In the data rows, 128 means zero.
Here are some points, each followed by its number:
[104 100 130 133  62 229  70 158 132 148  87 108  94  85 119  70] 0
[ 96 132 111 151 128 134  84 108 153 123 125  29 143 118 128  89] 1
[ 72 100  70 143 145 162 105 132 146 103  82  88 110 104 211 106] 2
[121 149  73 143 137 136 163 209 229 131 126 115  94 137 168 117] 3
[182  39 225 125 161 188 107 100 151 125  56 136  92 165 159  84] 4
[221 140 117  82 226   4 144  70  93  48 108 214 229 164 129 150] 5
[174  88 211 100 145 108 150  93  74 136 164 127 160 140  83 128] 6
[ 24  83 161 169 148 127 158   8 124 178 131   0 181 120 177  60] 7
[ 83 179  82 136  77 161 124 127 127 143 108 123 158  85 114 111] 8
[159 173 106 140 162 102  48 145 179  95 151  70 123 183 109 126] 9
[ 95 136 102 114 143 115 104 141  92  85 124 102 144 102 131 179] 10
[152 119 153 127 151 123 105 113 121 137 152 136 129 137 117 133] 11
[131 166 132 155 140  96 134 117 195 155 135 125 107 183 134 115] 12
[110 108 117 118 108 155 143 144 122 104 100 127 124 104 145 110] 13
[134 156 114 110 113 132 121 139 138  90  97 130 154 136 102 111] 14
[172 199 139 132 143  60 164 114 194 164 160 113 151 194 121 145] 15
[118 139 130 150 148 126 107 136 168 151 139 124 107 191 106 118] 16
[117  94  84 135 140 155 136 153 150 128  57 170 110 142 177 104] 17
[161 110 174 132 102 163 174  84 191 149 102 143 152 119 122  12] 18
[130  92 149 117 132 143 147 141 135  91 107 127 100 123 147 112] 19
[132 134 141 139 117 128 128 127 143 148 166  93 122 130 106 113] 20
[  5  41 115 194  68 247 154 127 165 174  31 108  14  90 220  56] 21
[ 98 134 128 129 119 129 122 117 117 108 112 101 138 122 121 128] 22
[ 17  10 210 191 102 255  94  65  58 239 132  78  60  87 147 102] 23
[149 159 148 111 101  85 140 118 116  92 187 143 138 109  78 141] 24
[111 132 103 158  95 160 109 109 155 185 119 138 116 115 136  97] 25
[126 162 167 154 109  83 145  78 148 169 185 107 130 175  76 121] 26
[ 41 189  21 141 160  69 211 170 217 174  66 118 157 128 232 147] 27
[129 150 117 130 117 123 132 128 134 134 124 121 140 124 122 121] 28
[121 142 107 133  98 144  90 135 143 135 111 102 124 119 119 115] 29
[124 131 127 130 135 160 148 116 160 158  74 178 150 139 149  88] 30
[136  92 136 120 120 139 140 126 106 120 126 128 124 101 140 117] 31
[190 179 121 111  88 108  79 197 116 102 187 145  78 146  49 185] 32
[158 131 130  92  94 134 141 154 103  72 108 161 145 103  92 112] 33
[ 93 121 132 128 155 117 134  92  72 143 167 110 169  92 130 167] 34
[181 207 110 102 134  60 171 120 137 149 169 141 184 138 133 181] 35
[ 88 255  10 132   0 147  76 239  89 138 211   1  52   0  66 181] 36
[127 209  65 132  56 121  99 164 134 147 143 147 133 111  80 124] 37
[136 102  84 129 142 177 136 200 198 142  70 148  60 126 230 118] 38
[114 137 131 145 121  91 147 116 155 126 159  54 118 152 120 108] 39
[188 143 203 147 152  69  99  73 129 167 213 131 109 201  64 168] 40
[155 110   5  99 204  48 255 246 207  98 167  98 142 142 241 160] 41
[106 129 140 111 105 147 118 128  92  94 121 116 141 105 101 125] 42
[  1  94  94 169 203  95 143  69 115 127 139  49 177  73 184 146] 43
[174 147 153 120 166 100 187 148 201 135 122 170 114 187 182 150] 44
[ 76 112  47 143 128 183  80 167 138 109  76 121 129  84 162 109] 45
[113 113 140 127 135 138 128 105 105 132 120 127 145 116 137 124] 46
[116 170  38 195 162 170  34 227 255 183  63 130   0 232 196 109] 47
[105 143 102 129  98 130 133 155 153  92  97 129 114 123 132 114] 48
[169 140 176 120 126 112 140  93 127 146 129 173 158 172  76 123] 49
[119  93 117 111 146 132 141 127  99  89 120 124 154 116 141 116] 50
[119  96 135 134  84 142 204 133 141 147 130 157 108  87 156  91] 51
[137 158 101 135 156  98 128 156 186 113 123 128 126 175 136 125] 52
[107 105 129 140 114 178 119 121 142 143  75 147 114 119 155  88] 53
[ 47 116  77 148 122 128 219 101 148 189  67 167 155 132 212 117] 54
[111 130 144 115  82 144 153 127  94 116 130 146 140  83  89 130] 55
[149 102 144 116 154 130 163 133 151 125  94 191 139 137 141 102] 56
[ 99  91 182 137 112 168 127  61  83 180 114 125 141 120 135 114] 57
[131 163 143 141 124  72 166  82 135 164 173 120 147 165 103 142] 58
[159 126 148 117 157 142 122 139 152 145 109 185 129 143 136 139] 59
[143 189  98 134  78  99  93 175 105 138 219 121  90 129  56 185] 60
[104 119 117 140 122 131 144 123 134 152 144 106 130 106 143 115] 61
[205 132 255 126 152  96 101   0 101 204 166  70 184 159 110 108] 62
[105 156  90 123  90 103 161 148 150 106 143 165 131  91 135 125] 63
[112 146 104 157  57 148 118 114 108 133  85 170 119 116 132 121] 64
[121 110  96 122 117 136  96 194 131  49  91 140  65 134 130 143] 65
[183 149 146 102 140 124 120 135 137 116 114 175 139 142 125 148] 66
[106 159  81 129  76 140 106 167 118 125 141 100 114  89 118 145] 67
[104 178 132 152  85  67  97  61  88 131 180  75 139 134  70 143] 68
[127 117 145 126 122 138 142 108 136 123 106 145 136 121 136 104] 69
[111 116 121 150 139 162 120 128 170 168  82 148 100 171 166 102] 70
[226 116 179 105 113 138  54 181 160  29 128 135  48 166  81  88] 71
[120 120  98 122 137 142 128 163 129 122 123 134 134 110 124 120] 72
[130  72 180 140 127 148 116 114 101 136 158 122  83 138 108 119] 73
[171 106 171 129 158 117 120 114 145 134 144 124 115 169 118 109] 74
[ 10 123  77 216  92 118 130  78 125 208 224  58  94  97 130 119] 75
[102  57 142 126 156 141 150 103  94 140 115 124 128  92 177 115] 76
[140 144 138 120 121 121 128 120 128 117 120 134 137 133 122 134] 77
[101 140 165 180 158 113 127  95 195 183 195  81 112 178 111 116] 78
[156  97 162 127 130 149 107 144 139 122 122 121  83 145 125 111] 79
[106 117 117 125 155 129 101 128  94 103 140  98 127 105 147 163] 80
[175  91 164 137 147 163 101 107 114 177 108 210 111 158 132 130] 81
[ 70 117  47 124 112 137 171 168 107 121 143 107 129  49 198 150] 82
[ 92 111 145 143 141 143 129  77 106 170 125 103 166 133 124 110] 83
[107 145  81 126 152 129 122 154 133 128 151 145 169  94 119 129] 84
[162 123 160 122 113 144 119 150 145 123 133 145 105 132  87 108] 85
[187 160 166 120  74  92 120 142 129  97 198 113 111 126  34 124] 86
[142 137 138 126 134 104 124 120 126 119 149 121 140 138 101 130] 87
[160 164 122 111 163  91 131 136 142 107 119 133 164 165 119 146] 88
[115  93 132 127 212 156 179  89 137 231  67 203 164 153 254 184] 89
[145 207 110 142 104  81 148 119 202 147 195 108 165 164  66  71] 90
[102  83 109 110 111 167 154 117  95 115  52 131 154  71 180 105] 91
[114 153 115 149 149 110 116 120 153 164 168  74 115 147 155 149] 92
[107 143 157 160  76 164  59  91 141 168 173   3  95 105 111  95] 93
[ 92 129  98 136  94 146 152 136 151 158  97  89 125 102 173  98] 94
[ 12 139  90 139  84 141  63 132   7  84 159   9 106  50 112 230] 95
[ 80 103 156 150 103 123 128  62  73 154 151  78 140 117  99 126] 96
[110 123 151 136 130 113 153  90 134 146 144 107 146 125 129 113] 97
[ 64 139 113 161 173 116 151  99 166 160 177  76 161 123 154 121] 98
[180 116 205 116 106 152 130  88 140 164  76 168 118 152 141  91] 99
[ 86 126 109 132 123 130 118 106 111 116 131  67 163 104 127 110] 100
[184 148 153 110 132  78 173 148 150 119 151 147 110 167 122 159] 101
[ 56  65  64 185 119 215 144 129 175 217  63 195  80  83 242  78] 102
[113 119 156 134 125 123 135 113 127 124 146 113 122 128 108 124] 103
[ 56  58  70 148 129 191 104 220 138  97 125  53  15  90 217 128] 104
[ 32 178  92 127   8  95 227  94  97 115 169  47 168  12 130 134] 105
[ 91 177 132 146  78 135 144 137 147 126 192 102 131  80  66 118] 106
[211  97 232 108 165 117 140 126 144  90 110 174  97 213 102 117] 107
[110 107 125 136 129 170 119 117 114 153 113 127 130 104 147 126] 108
[160 113 131 101 133 136 158 134 105 139  76 176 128 124 185 162] 109
[121  70 164 113  96 156 149  66  66 124  61 133 163  81 131  90] 110
[ 68 179   2 144 165 118 145 182 143 156 165 170 203  36 142 155] 111
[192  98 199 123 200 110 108  93 100 141 201 149 133 139 103 148] 112
[251 238 166 112 154  35 128 156 232 107 133 195 119 255  48 144] 113
[ 43  61 232 142 177 103 145   0  30 196 136  43 217 114 147 129] 114
[109 135  85 141 157 140 106 141 133 158 128 123 140 138 148 140] 115
[131 172  98 130  84 127 108 161 130 122 145  95 109 108 109 143] 116
[158  82 167  97 130 172 177  87 108 154  30 199 160 100 205 100] 117
[108 174 127 147 110  83  87  72  84 136 171  72 129 134  88 149] 118
[142  86  87 113 187 167 136 125 152 151   0 234 168 165 227  92] 119
[142  88 149 147 200  93  99  82 114 136 133 101 137 212 119 136] 120
[ 90 173 135 154 142  65 134  65 101 184 241  56 191 160  52 147] 121
[ 84  71 157 129 153 145 140  78 102 162 120  83 135  96 192 132] 122
[190 148 171 101 122  88 131 113 139  66  97 168 132 182  82 114] 123
[127 109 168 127 151 130 124  46  96 157 133 113 185 111 143 110] 124
[172  27 152  81 134 135 169 144  95  63  33 184 107 121 177  99] 125
[234 216 144 100 151 108  73 161 200  96 124 131 135 202  98 155] 126
[ 98 140  54 123  38 103 110 210 108  68 224  40  83  49  81 144] 127
[115 130 112 146 143 154 124 120 165 184  95 132 122 160 173 121] 128
[ 82 135 122 134  92 153 145 136 129 139 109 131 105 108 145 138] 129
[200 237  32 242 255  17   0 255 255 104 255   2   0 255   0 161] 130
[166 129 198 126 126 112 127  73 112 146 146 146 146 186  72 117] 131
[146 107 132 115 148 126 148 146 135 110 111 148 132 142 125 113] 132
[102 121  86 134 149 192  85 172 145 123  71 145 117 106 167 134] 133
[173 100 167 150 198  79  77  91  91 130 213  88 137 181  50 157] 134
[ 45  19  47 162 150 247  78 183 113 149  56 134  52  71 246 120] 135
[125 132 122 149 141 135  90 138 140 159 150 130 107 159 101 129] 136
[132 206  37 189 157  74  73 199 205 127 224  85  66 201  95 171] 137
[131 100 118 133 140 152 149 157 172 142  90 128  89 141 189 108] 138
[255 199  85  83 203  20   0 194  65   8 178 103 113 237   0 255] 139
[ 95 128  86 120 128 113 172 142 134 126 120 149 161  83 147 122] 140
[109 147 135 152 201 109  74  93 102 177 151  80 119 177 152 226] 141
[ 96  73 171 122 192  86 237  91 114 117 184 124 238  96  88  66] 142
[141  75 123 145 153 140  89 154 130  97 120 132  55 159 144 112] 143
[125  95 122 122 190  79 157  59  71 130 172  94 214  99 148 132] 144
[148  74 153 111 118 139 155 140 134  99 104 115  95 108 164 104] 145
[106 136 101 120 150 137 110 120 114 117 109 134 149 113 168 145] 146
[175 138 111 106 169 137 166 162 171 128  63 234 150 147 184 131] 147
[152 130 138 131 158 139 124 165 156 168 167 141 104 144 147 160] 148
[ 84 111 100 140 108 151 120 140 116 106 137  80 119  81 137 113] 149
[179  94 153 109 125  85 154 121  81 108 130 133  85  97 171 190] 150
[147 192 147 142 113  75 142 104 173 135 187 111 140 166  76 116] 151
[111 168 119 150  96 115 113 118 150 123 165  95 114 121  99 116] 152
[ 55 151  84 193 154 161 116 104 215 255  77 128 120 194 205 111] 153
[237 192  89 106 175  25  58 199 137  63 255  84  85 151 102 233] 154
[136 138  65 112 158  76 194 180 164 108 133 118 144 134 168 139] 155
[131 124 115 112 137 118 134 133  92 115 126 151 142 110 134 160] 156
[141  96 142 114 158 121 168 120 130 110  93 185 155 131 139 114] 157
[119 183  49 144 231  89  98 102 175 185 109 144 205 159 193 157] 158
[ 97 114  51 110 109 212  78 204 126  81  34 171 121  65 153 108] 159
[ 76  81 186 137 123 124 138  99  84  85 167  55  90 110 110 139] 160
[152 160  56  90 108 105 173 188 137  64  65 198 134 105 180 158] 161
[158 134 160 108 116 141 134 122 130 113  94 172 149 132 107 105] 162
[ 91 150 108 132  78 166 173 141 140 157 123 127 125  61 170 139] 163
[ 51   0 140 117 225 255 154 156  12 130 173  48 107   0 255 179] 164
[190  59 255 113 148 145 134  35  46 215 146 197  99 154 139 186] 165
[112 126  85 126 112 155  71 152  85  96 104 122 137 123  87 123] 166
[107 140 143 149 139  93  99 118 121 131 210  58 116 135  88 147] 167
[123 110 161 152 104 158 207 134 172 255 114 255  53 169 186 144] 168
[144 144 126 119 151 136 103 151 120 134 131 144 135 158 108 152] 169
[142  99 151 140 171 117 136 106 149 166 167  96 112 136 174 132] 170
[116 113 196 158  57 151  85 123 115 133 222  61  47 109  50 121] 171
[136  93 183 118 139 143 143 118 120 113 109 127 100 141 148 135] 172
[111  83 149 171 190 144 111  90 173 180 133 113 117 185 147  86] 173
[141 144  73 106 155  84 179 170 150 108 132 133 152 128 175 155] 174
[117  74 116 107 138 140 159 137 107  83 111 133 159  89 144 104] 175
[110 154  84 141 140 151 105 149 169 140 102 113 146 139 149 111] 176
[180 109 124  94 119 184 115 166 134 136  59 209 111  84 182 135] 177
[121  95 123 129 154 127  99 130 119 109 117  54  98 140 179 129] 178
[151 143 134 113 121 132 148 155 148 131 123 153 121 136 145 148] 179
[131 113 140 126 144 129 129 115 137 131 131 104 139 139 142 116] 180
[104 114 180 142 127 115 147 103 125 124 165  92 119 132  86 122] 181
[ 41 143 124 152  66  89 174 137 183  70 127 142  68  96  96 105] 182
[136 111 124 121 130 137 131 121 128 122 102 139 135 122 132 102] 183
[106  68 189 111  93 144 164  36  56 124  60 118 187  91 122  75] 184
[124 168 103 145 147 102 106 116 127 165 171 114 149 137 121 165] 185
[129 100 121 125 163 134 148 142 144 140 107 145 125 133 170 128] 186
[122 127 124 138 158 139 123 125 161 158 119 145 130 137 150 121] 187
[111 149 151 117  92 127 118 114  98 111 128 109 159 114  57 116] 188
[ 97 136 122 138 102 141 150 123 135 137 128 113 120 111 141 117] 189
[170 167 144 113 121  71 183 145 157 129 157 171 142 142  92 143] 190
[118 134 137 160 123 112 158  60 135 205 144 159 135 133 152 111] 191
[103 133 127 143 108 128 149 102 123 155 140 138 131 120 126 118] 192
[160 143 142 119 178 129 162 153 215 149  99 151 104 186 207 135] 193
[107  53 112  96  87 178 127 210  52  58 181 148 105  17  69 111] 194
[ 81 166  73 124  89 103 154 186 101  65 171  79 115  64 134 185] 195
[131 129 122 142 101 163 159 136 201 150 124 142 130  99 126  36] 196
[139 108 177 142 146 161  80 116 154 110 112 108 106 172 105  83] 197
[122 108 139 126  85 204  96 158 143 152  99 113 115 102 113  74] 198
[135 237  86 113  93  72   0 137  82  58 180  91 162 118   4 210] 199
[134 115 108  97  94 163 129 169 103  82  79 172 127  77 132 122] 200
[130 148 162 123 127 103 147 109 109 124 185 116 163 125  57 130] 201
[120 222  78 156  99  87 110 171 206  97 176  90 115 165  60 111] 202
Which three points above are nearest to each new point by angle? Their numbers follow each, nearest first.
[211  86 190  87 125 119 145 124  96  91  87 176 118 153 117 124] 107 125 123
[126 138 146 138  84 144 147 166 153 135 140 136  72 156  92 121] 85 171 32
[224 120 151  53 168  35 132  61  47  94  77 170 221 154 136 161] 5 77 88
[120 132 136 139 153 115 118 112 115 147 154 104 126 140 129 166] 141 185 92
[104  95  86 144 150 136 134 142 140 122  78 150 118 140 167 106] 17 119 186
[ 96 112 153 175 157 113 136  96 171 163 188  82 108 176 120 102] 78 173 39
[ 92  99 110 156 117 132 184 105 147 161 110 158 107 132 177  97] 54 102 51
[114 108 149 143 144 112 116 107 113 131 191  52 116 123 125 132] 167 160 181
[ 71 132 115 135  61 153 162 131 131 127 119 105 111  70 148 112] 189 163 129
[123 114 132 127 155 126 146 125 131 125 135 129 153 130 124 117] 142 144 157
[186 255  69 100 116  26 181 147 145 176 191 187 213 122  87 191] 35 190 15
[135 115 171 130  97 146 138 118 120 141 118 141 105 136 112 117] 99 73 85
[129  99 195 116  97 140 141 103  94 106 113 146  95 116 117 133] 172 73 165
[197 190 176 121  78  78 127 154 147 110 231  93 116 130  13 142] 86 24 87
[ 71 110 175 145 151 101 152  24  81 170 139  64 187 112 129 131] 114 83 97
[131 135 122 141 154 106 126 106 138 174 134 127 141 165 144 136] 158 191 153
[160  35 220  68 124 159 253  30  80 167   0 224 196  88 249  96] 117 69 110
[133 123  67 116 169 143 104 208 132  98 152 130 142 115 116 125] 72 84 111
[135 178 100 139 156 103  98 105 118 179 166 123 164 139 131 184] 185 141 158
[105 110 101 136 129 173  90 170 136 112 109  95  82 113 162 128] 104 135 133
[160 137 150 122 140 112 106 134 112 137 154 138 120 160 100 163] 40 139 169
[109 175  74 139  67 172  68 162 170 127  73  83 107 117 137 108] 29 176 48
[ 71 216  43 146 113  82 143 113 135 154 147  75 200 102 101 116] 28 8 111
[131 103  96 130 123 155  96 168 134  78 117  86  86 106 158 122] 104 65 2
[255  73 165  87 145  29 169 149  55 102 171 124  46 143 179 223] 150 101 154
[167 137 202 117 131 119  89  93 109 122 138  65 134 164  89 125] 62 131 134
[154  23 255 108 135 172 124 121 110  62 109 103  17 152 141 130] 172 79 19
[105 103 116 130 138 156 148 140 156 131  62 165 113 119 178 108] 17 119 102
[130 111 129 114 168  81 159  68  83 127 163 111 205  99 138 147] 144 34 124
[133 105 148 150 177 132 125 101 166 169 123 129 129 190 139 103] 173 187 120
[174 168 101 126 122 129 126 152 188 132  39 222 121 195 133  98] 147 30 59
[106 140 182 158 158  62  80  86 112 146 255  30 103 159  48 151] 167 134 121
[133 104  90 123 139 144 107 206 154  46  66 150  53 141 149 123] 65 143 38
[ 82 129  98 132 133 125 143 113 127 118 104  76 164 114 157 108] 100 43 7
[ 92 125  91 117  94 112 166 179  97  74 167  89 100  75 141 169] 195 127 82
[112 115 108 147 210 131 121 111 173 200 122 144 168 156 185 122] 187 158 128
[ 92 193 125 178  45 104  77 101 144 123 231  57  93  99  49 107] 152 106 68
[158 131 158 128 131 115 114 119 126 131 154 136 118 148  94 131] 40 131 11
[112 166  90 157 156  99 113 127 166 173 176  56 116 143 165 157] 92 185 98
[213 135 145  79 159  60 135  74  68 110  87 150 207 149 138 160] 5 77 88
[124 130 146 136 105 145 113 144 138 122 150 117  90 123 106 125] 171 85 93
[ 87 132 109 144 116 134 172 116 143 172 105 141 129 115 166 131] 54 102 163
[130 144 145 121 142 138 141 121 133 149 123 132 151 140 138 143] 89 158 35
[102 174  59 109  73  85  63 161  54  58 237   3 151  42  50 160] 127 36 199
[129 173 102 129 111 119 157 160 170 128 163 147 113 105 144 148] 63 3 179
[108 134 127 135 100 140 139 141 129 114 151 122 121 104  97 107] 106 127 55
[ 60  45 143 132  73 191 187 158 101  82 101 164  72  51 139  97] 13 31 51
[154 124 134 116 134 124 117 136 125 119 106 148 124 135 123 125] 66 123 162
[163 133 128  95 150  76 125 105  86  98 106 135 173 136 121 162] 5 88 156
[ 67 174  58 141  49 172 148 156 144 131  68 160 130  61 145 107] 8 163 129
[128 172 115 111 118 154 112 111 141 121  30 202 182 139 135  62] 30 162 119
[176 141 121  96 117 116 135 168 129  98 130 175 146 120  91 125] 33 66 190
[ 61 119  61 138 173 107 153 137 122 111 125 105 162 107 170 147] 43 82 140
[164 255 173 161 101  16 134  76 229 120 255  66 159 199   2 112] 151 90 26
[232 179 139  78 152 103 137 175 127  96  82 255 162 149 128 182] 66 147 59
[132 133 134 136  94 118 142 120 136 129 168  83 108 114 119 108] 20 39 152
[152 159 147 108  89  81 163 122  98  77 203 119 133  86  96 157] 24 86 201
[151 116 158 100 128 102 134  96  59 129 139 157 152 125  96 158] 6 165 156
[130 163 116 131 145 120 122 153 175 113 128 128 123 160 129 130] 52 126 202
[ 75  76 125 150 130 157 109 116  72 142 138  96 108 101 136 132] 23 164 108
[194 108 181 133 204 103 139  97 198 167 145 114 142 199 155  84] 74 180 173
[145 142 125 125 145 104 110 115 139 103 123  98 144 156 120 119] 9 88 87
[141 215  99 102 108  50 182 123 115 161 162 208 195  95  93 193] 35 190 24
[133 160 186 168 150  74 150  42 171 206 186 106 148 220  86 105] 26 58 78
[238  47 221 119 201 171 140  86 180 151   3 190 119 201 250  75] 4 99 117
[102 208  65 138 199  63 165 164 212 101 116 110 181 226 148 129] 52 88 155
[ 84 103 125 137  65 221 168 151 164 151  51 177 120  73 140  34] 53 196 198
[163 193  74 123 157  78 139 191 204  76 110 143 113 180 155 151] 52 155 174
[ 90 149  92 122  64 111 177 115 111 113 136  97 147  68 142 116] 105 189 163
[166  95 160 114 143  98 143 121  98  94 125 161 105 161 122 153] 107 150 123
[ 81 127 100 124  68 192 209 143 118 180 111 154 134  24 207 128] 163 129 51
[114 145 110 115  66 160 160 167 163  89  28 189  95 119 152 105] 48 200 17
[149  88 173 131 127 159 100 141 135 127 134 107  78 144 119 109] 79 73 197
[159 156 117 104 184  63 182 102 133 163 121 153 199 158 173 171] 35 5 158
[174 231 115 126 133  50 152 148 202 170 184 104 140 190 119 163] 15 151 35
[141 165  77 128 139 144  67 166 162 100  98 130 139 142 119 106] 176 14 9
[ 79 140 127 151  88 174 146 102 128 154 119 126 137  87 127  96] 189 8 192
[124 119 127 133  90 132 195 131 152 142 127 161 118  95 150  98] 51 196 163
[ 77  67 115 133 130 179 142 109  63 166 101 156 147  79 150 120] 108 46 76
[ 97 124 169 141 179  94  86  72  81 123 214  40 153 138  94 173] 167 134 121
[ 75 110 109 146 116 143 109 134  83 138 120 109  82 134 139 170] 95 104 135
[ 25 194  55 149  30 169 154 119 133 164 102 128 182  34 125  88] 8 189 163
[118 107 118 115 113 152 122 161  91  99 144 139 131  70 100 138] 194 55 42
[127 130 134 139 152 124 142 132 157 149 166  99 133 139 126 115] 78 20 98
[219  96 132 108 156 177  76 155 159 158  72 186  99 130 196 127] 177 59 81
[148 169 117 125 111 103 111 169 164  81 144 119 102 159  87 125] 202 32 130
[182 117 134  71  79 132 158 160  86  41  87 195 161  85  84 103] 33 200 162
[121 165  86 139 166 105 112 119 127 180 158 124 154 131 159 172] 185 158 115
[101  85 126 106 111 160 100 179  23  76 166 152 130  34  65 158] 194 42 55
[132 147 123 124 126 129 126 157 140 117 129 145 125 126 103 132] 32 37 202
[122  80 134 124 143 119 106 118 105 111 134  37  98 127 170 121] 178 160 180
[109 150  82 129 134 164 103 122 112 146  95 120 198 101 112 104] 8 84 45
[156 109 119 106 102 137 124 189  98  99 136 121  93  99 104 143] 194 127 65
[158 160 146 122 101 162 103 168 167 134 123 165 103 141  76 116] 85 71 32
[ 78 100 109 137 114 174 134 160 137 123 119 102  84  94 170 121] 104 135 21
[115 100  96 133 144 154  91 178  77 134 140 144 124 125  89 159] 166 194 72
[163 135 131 119 165 139 111 162 150 131 109 166 119 167 134 142] 59 169 66
[147 117 126 118 128  96 116 138  87 102 166 112  92  98 146 195] 150 80 154
[163  40 220 113 133 151 141 117  72 123 184  80  87 116 114 115] 73 160 6
[114 130  87 123 147 159 108 177 140 116 124 133 160 104 110 106] 72 84 45
[111 121 108 132 121 124 138 136 115 130 130 143 122 117 132 142] 82 140 156
[ 84 225   0 121 157 110  48 182 207  53  16  50 168 178 162 119] 176 52 48
[122 152 108 128 145 110 138 141 149 113 127 131 141 146 126 132] 52 88 155
[149 106 204 126  88 140 161  69 143 167  82 144 114 136 153  86] 99 69 18
[137 122 181 121 139 127 132  38 100 158 122 118 189 113 136 106] 124 62 114
[ 79  39 119 151 128 175  81 133  68 149 165  80  89 100 119 131] 23 164 73
[131 185  49 121  98 103  99 226 153  36 107 132  84 143  88 165] 65 48 116
[157 163 161  97 102 106 139 124 104  97 128 137 145 136  89 151] 77 24 123
[149 145  95 126 166  93  80 179 191   8  95 146 137 183  46  78] 14 71 52
[143 177 113  97 111 132  71 134  91  68  80 161 176 108  65 134] 14 166 33
[111 153  83 155 138 129  69 135 160 145 138  55 132 141 129 104] 1 9 29
[121 131 142 125 117 124 148 117 120 125 127 131 140 120 114 125] 55 188 184
[239 164 174 103 134  67 169 160 175 118 154 148 101 210 113 147] 101 113 190
[130 102  76 136 117 143 128 156 141 106  70 187  87 136 157 112] 17 38 159
[147 125 163 130  45 162 130 150 126 107 162 121  41  71 110 107] 171 85 194
[161 127 134  77  78 129 161 147  71  54 122 183 170  73  72 123] 33 55 200
[207 208 155 124 132  68 152 139 212 123 115 197 121 243  58 117] 113 126 123
[119 114 129 122 160 108 163 104 127 159 107 118 153 141 186 137] 89 54 186
[137 145 142 132 154  91 155 106 156 140 138 129 147 162 125 127] 15 58 12
[ 31 143  89 135 107 138 215 111 154 141  54 155 196  96 158  95] 54 140 27
[107 150  62 129 161 135 115 163 134 128 142 162 171  93 120 136] 84 111 72
[135 134 131 115 126 121 132 115  95 136 126 151 139 114 133 154] 156 109 34
[114 108 153 127 159 140 111  86 120 166  94  92 152 130 174 136] 122 114 124
[101  75 189 184 171 154 130  77 139 223 167 103  69 177 170 101] 173 170 78
[105 101 143  96  76 164 110 121  51  49  84 113 147  71  78  90] 42 55 33
[124 148  97 123 114 121 111 162 115  86 159 106 125 109  89 130] 127 116 199
[116 141 131 142 136 105 131 104 122 156 170  99 150 142 112 140] 121 58 185
[135 119 126 114  96 140 118 137 100 118 112 100 115 101 117 120] 42 0 194
[134 188  23 185 135 143  13 247 248 168 131 113   8 219 134 130] 47 137 130
[126 104 123 114  88 145 113 154 101  81 117 114  96  86 117 125] 194 200 42
[172 169 160 108 107 114 133 146 151  97 173 144 119 127  79 134] 86 24 32
[ 95 111 151 149 167  83 126 116  84 114 255  56 143 102  46 145] 167 121 201
[134 157 109 108 112 120  85 136  81  77 154  78 151  97  87 152] 199 10 95
[135 158 116 145 145 106  74 135 159 108 167  64 122 159  98 123] 9 130 137
[134  83 185 128 128 175 115 102 111 143  76 152 107 146 129 101] 4 99 172
[102 207   0 130 127 154 173 255 255  96  66 143 111 142 166 112] 3 48 176
[ 82  77 104 156  73 202  91 230 150 103 160  41   0  76 167 118] 104 149 0
[ 78 219  81 107 105  78 169  41  96 144 113 111 255  95  96 116] 28 105 8
[110 192 205 108 127  45 170  58  92  89 255  92 238 110   0 117] 201 87 24
[166  68 180 131 147 171  85 150 136 122 131 105  55 152 119  99] 79 143 197
[149 137 158 114 122  87 149  99  88 101 157 162 148 124  85 140] 24 201 6
[139 194 151 141  99  90 137 114 168 130 191 100 127 148  75 124] 151 90 26
[127  80 173 140 121 145 126 110 109 136 149 120  95 136 105 110] 73 103 23
[165  83 172 142 121 168 151 135 152 218  95 229  43 194 171 124] 168 81 70
[233 162 198 103 103  67 166 167 151 109 196 125  59 186 104 179] 101 113 86
[ 90   0 153 116 192 155 196  78  58 159  66 190 156 113 218 129] 76 117 89
[117 114 171 122  79 123 146  98  89  79 109 117 152 129  41  81] 188 42 55
[169 177 138 123 135  84 143 136 164 125 140 151 132 183  95 135] 113 15 190
[106 123 146 118  77 144 145 129  91 121 131 144 128  79  89 125] 55 42 194
[187  59 121  93 255 159 122 132  68 236  61 255 188 181 208 209] 89 109 59
[125 145 137 144 121 118 148  92 138 172 142 160 128 131 151 136] 191 192 168
[ 79 147  67 125 101 150 136 117 127 117  61 162 196  89 120  71] 8 140 91
[103 114 125 138  99 174 124 126 136 131  92 138 107 117 132  84] 53 0 21
[106 158  55 149 150 115  32 114 118 129 149  39 164 111 136 137] 1 100 185
[120 104 120 132 154 130  96 136 133 106 121  27  92 132 175 136] 178 104 1
[127 157 106 148 151 100  70 130 166  93 172  55 131 165  86 112] 9 130 202
[ 71 112 101 143  90 156 119 147 116  81 153  54 109  63 128 113] 149 127 95
[104 174 100 131 121 107 148 110 142 164 139 109 173 114 137 134] 28 98 185
[135 133 139 135 122 124 128 127 138 135 161  99 124 129 106 112] 20 167 39
[146 135  83 112 137 110 164 159 141 115 100 177 124 116 197 158] 161 174 147
[ 92 169  91 125  79 157 142 150 168 112  51 138 134 118 147  98] 48 8 159
[135 110 155 135 107 141 200 110 159 177 131 182 120  83 173 106] 51 168 191
[124 133 122 129 130 126 107 135 120 113 139 129 131 111 105 136] 199 166 10
[ 60 112 121 150 112 147 117 105  95 146 181  27 139  84 108 111] 100 96 75
[105 109  85 100  83  97 236 147 112  99  83 130 150  78 184 120] 140 82 91
[134  99 135 156 190  96  93  94 116 134 139  84 118 213 122 125] 120 134 173
[194 123 152  88 137  94 138  78  64 113  71 172 177 143 148 157] 5 109 77
[ 63  24  96 113 120 184 207  86  67 144   5 159 186  32 226  79] 91 76 117
[131  76 223 119  90 196  86 110  90 109 106 119  67 113  88 107] 73 79 172
